Named moves, each a turn or a mirror, and the order they were made in; the first pair answered
move C:
18	44	-11	29	-12	-12	6	24	-34	5	0	2 -> 13	45	-7	33	-13	-12	0	17	-26	9	-7	10
4	2	-28	-23	-25	-11	-37	-11	-3	4	-6	-16 -> 1	3	-26	-21	-25	-13	-39	-13	-2	5	-6	-15
7	-7	10	8	12	-1	15	-5	1	-3	-8	9 -> 11	-8	9	5	13	1	18	-2	-5	-2	-3	9
-9	-24	-18	-9	-5	-14	8	-18	24	-7	-8	-18 -> -11	-22	-17	-8	-7	-12	6	-18	24	-6	-12	-18
move N:
-5	9	5	-4	-9	1	-6	11	11	7	8	1 -> 4	12	-1	-7	-15	-2	-3	-1	-2	12	-6	-2
-3	-4	4	16	-12	-6	-18	-3	10	-1	-10	24 -> -10	-8	-1	-1	-21	1	-25	3	14	0	5	12
-2	-12	-20	-21	-17	-7	1	-10	-3	-15	-4	-21 -> 8	-7	-10	13	3	-21	8	-14	-6	-21	-25	8
move T:
-16	1	7	3	7	3	-5	25	8	11	22	-3 -> -16	-7	9	1	10	3	-2	22	9	11	20	-5
7	-18	-5	-1	6	-4	12	3	-6	-9	3	-2 -> 12	8	-11	7	-2	-2	-2	13	-13	-5	4	3
-9	-23	-5	-14	-8	-3	-1	4	10	-16	8	-9 -> -2	15	-7	-2	-21	3	-17	15	2	-7	6	-2
1	-12	3	11	2	-9	-1	5	7	-30	-8	17 -> 5	7	3	18	-3	-7	-8	11	3	-25	-11	26
Now pairs of rows:
Each pair is two moves apart.
2	-6	0	-13	6	12	-7	9	-13	16	16	-17 -> 5	-1	10	17	25	1	-3	13	-12	7	6	8 => N, N
4	15	7	2	-6	17	0	-1	-10	22	2	6 -> 3	-19	11	-1	11	5	17	-15	-7	10	-3	4 => T, N
17	25	-9	-7	-13	-22	3	12	1	-3	4	-13 -> 13	21	-4	1	-6	-23	0	22	10	-7	15	-6 => N, N
-33	-18	5	-14	-5	-3	-32	14	26	-11	19	7 -> -2	-1	8	20	6	-23	-14	-25	-7	-9	-33	31 => N, N
-20	22	21	11	-3	17	-8	14	8	18	0	8 -> -14	-22	8	-21	-4	7	15	-20	-1	10	-11	-18 => T, N
-2	-4	30	14	10	-3	2	-27	10	2	-27	29 -> -9	-10	10	-35	-21	15	-7	-30	11	14	-7	-11 => N, N
-11	2	-4	1	-12	9	-12	14	15	-10	16	-6 -> 6	10	0	25	-1	-4	-1	-3	-2	-10	-14	15 => N, N
5	1	4	8	12	-8	2	-9	-1	9	-1	0 -> 1	-3	-1	-8	2	-3	0	-8	2	11	7	-13 => N, N
-11	10	2	13	1	2	-14	0	20	5	-2	6 -> -14	-5	0	-9	-5	5	-11	-9	22	8	1	-7 => N, T
5	-18	-18	34	20	-7	18	-8	2	-45	-6	23 -> -15	0	-27	7	-8	19	-11	33	20	-36	36	1 => T, N
-8	-17	3	-11	-17	-14	-15	-25	10	8	-12	-2 -> -19	-21	12	-1	-5	-15	-19	-6	27	0	3	9 => N, N
1	-13	-30	3	-5	-25	-7	6	17	-44	-6	-1 -> -6	-9	-29	2	-13	-23	-17	-5	20	-38	-14	-4 => N, C
-14	1	-2	-11	-13	8	-15	-7	10	4	-5	-7 -> -8	-11	-2	-3	-3	-5	-2	-21	5	-7	-19	-2 => N, T
-7	3	13	6	2	14	1	6	8	13	6	10 -> 2	9	7	6	-4	12	4	-10	-6	18	-9	5 => N, N
14	21	3	32	13	-8	4	-20	-10	-7	-25	22 -> -4	7	-17	-30	-27	15	-10	-8	-1	5	11	-31 => N, N
17	-4	17	25	31	-5	20	12	-19	-7	-5	21 -> 1	9	9	-3	5	18	-4	44	-7	0	33	-3 => N, T
-10	10	10	15	18	-5	-9	18	14	1	2	28 -> 10	17	-12	-15	-10	-2	-4	-21	-17	17	-22	3 => N, N
-5	6	8	7	-1	14	0	10	6	16	23	-6 -> 8	14	9	21	4	5	8	-6	-8	19	0	7 => N, N
-9	2	0	2	-17	7	-17	3	-4	22	25	7 -> -4	-25	5	-3	-6	-1	1	-26	-11	22	8	5 => N, T
17	-19	-24	3	6	-15	13	-12	-8	-12	-23	2 -> -1	-29	-25	-20	-1	-2	1	8	11	-15	8	-14 => N, N
-2	11	4	-8	-5	19	-4	10	-2	22	6	-4 -> 1	-17	7	-10	12	8	15	-9	-3	12	-7	-6 => N, T
3	-22	-17	-13	4	-11	6	-9	0	-22	2	-13 -> 13	22	-20	14	-4	-10	-6	0	-14	-15	-8	7 => N, T
-2	7	1	-14	-24	10	-13	-16	-7	18	-5	-6 -> -17	5	14	7	-1	8	-17	13	17	6	12	13 => N, N
12	18	-2	-16	-11	13	8	14	-26	8	16	-15 -> 8	18	12	10	13	9	9	33	-8	-2	21	10 => N, N
10	-4	5	-17	-19	3	-3	-4	-3	5	-8	-4 -> 0	-7	17	-2	-3	2	-5	17	14	-3	5	11 => N, N
-1	-30	3	-7	25	2	26	7	-17	-5	12	-6 -> 6	-25	1	-3	25	-2	29	-1	-24	-4	6	-4 => N, N
-13	3	13	-20	-10	15	-10	9	1	24	20	-15 -> 5	-21	4	-20	0	-4	14	-27	-18	10	-7	-16 => N, T
-16	16	9	31	6	21	-23	37	21	12	2	36 -> 14	27	-16	7	-25	20	-13	-17	-22	30	-37	13 => N, N
-8	-23	-13	-10	6	0	10	14	4	-21	15	5 -> 10	20	-22	-5	-18	7	-1	1	-21	1	-4	7 => N, T
-14	17	23	-3	1	15	-15	32	14	7	15	11 -> 12	30	16	8	-4	4	-3	-5	-19	12	-25	19 => N, N
-12	-14	22	1	7	-22	-15	-11	19	17	6	6 -> -7	-8	15	-3	-1	-23	-12	-28	6	23	-8	3 => N, N
-25	10	33	30	14	4	-14	-10	17	17	-13	26 -> -14	11	11	-13	-21	13	-14	-38	-4	34	-22	-9 => N, N
6	-32	-2	6	20	-15	23	-7	-6	-20	4	5 -> 8	-34	-9	-13	6	-9	23	-15	-13	-12	3	-12 => N, N
26	21	-7	4	-2	-5	13	-5	-38	9	-10	3 -> 1	8	-6	-19	-7	11	-1	30	-11	4	34	-15 => N, N
5	2	-3	-17	-8	-3	9	-11	-11	-3	-6	-13 -> 5	14	8	15	9	-8	6	3	-5	-5	-8	13 => T, N
15	-6	15	-3	3	-3	16	-4	-13	-10	-3	-7 -> 9	-7	16	-11	1	3	11	5	-4	-12	11	-12 => N, N
9	17	1	-12	10	9	3	42	-14	1	37	-5 -> 30	29	2	15	18	-5	14	17	-35	3	3	16 => N, N
-3	10	-18	34	-4	-9	13	4	8	-3	15	32 -> 4	12	-36	3	-32	0	12	-17	-9	9	7	3 => N, N
-1	-14	-1	-11	-15	-1	4	-8	15	-7	-11	1 -> -3	-15	3	-1	-9	-4	5	1	20	-11	-7	10 => N, N
5	-26	-7	14	6	-23	5	-8	13	-19	-1	4 -> 7	-23	-17	-3	-10	-19	3	-20	5	-13	-4	-11 => N, N
-18	-21	20	-7	3	25	10	15	17	-10	16	-12 -> 7	-7	21	24	13	10	22	-14	-10	-9	-26	9 => N, N
6	5	-19	7	-1	-12	6	2	2	-8	-2	13 -> 2	3	-24	-9	-13	-5	3	2	0	-6	5	1 => N, N
2	-3	-3	-10	-22	22	-11	-14	-12	6	-4	-12 -> -11	-6	13	15	4	19	-14	15	9	-7	14	11 => N, N
2	5	-11	0	-7	9	3	4	-13	-5	10	-9 -> 1	8	-5	15	2	4	3	12	-6	-12	12	2 => N, N
3	-5	2	10	13	-1	20	12	-12	-16	25	2 -> 13	2	-7	0	3	-3	21	-7	-29	-10	7	-4 => N, N
-33	2	-17	14	-21	-1	-18	-3	23	-30	-7	8 -> -22	6	-21	16	-26	-7	-14	-20	12	-27	-26	9 => N, N
8	-5	-2	-22	-6	14	10	7	-22	17	19	-20 -> 20	-12	1	2	15	-3	24	-8	-31	6	-5	0 => N, T
-6	-3	-7	-13	-3	3	-2	-9	14	-5	-3	-8 -> -8	0	1	4	11	-2	2	-4	20	-10	-6	6 => N, N
-17	-20	-2	-9	-2	9	8	19	37	-13	16	-12 -> 9	16	-23	-14	-33	9	4	-14	-4	6	-19	-20 => N, T
15	11	-7	-3	3	3	11	12	-15	3	-2	0 -> 9	9	-4	-7	5	6	9	18	-9	0	9	-3 => N, N
1	-15	5	-11	19	5	13	30	-25	-7	28	-11 -> 12	16	0	-10	-3	14	2	24	-42	12	17	-11 => T, N
1	7	-27	-16	-11	1	-5	35	-14	-21	23	-10 -> 11	14	-17	19	10	-15	5	28	-19	-26	0	20 => N, N
-17	-24	0	-14	-1	-8	-2	-6	20	-2	4	-5 -> -8	-20	5	8	11	-17	4	-14	12	-3	-13	15 => N, N
-13	-25	4	-27	14	4	9	-13	-24	19	-7	-26 -> -25	-28	20	-1	36	-1	7	14	-1	4	6	-2 => N, N
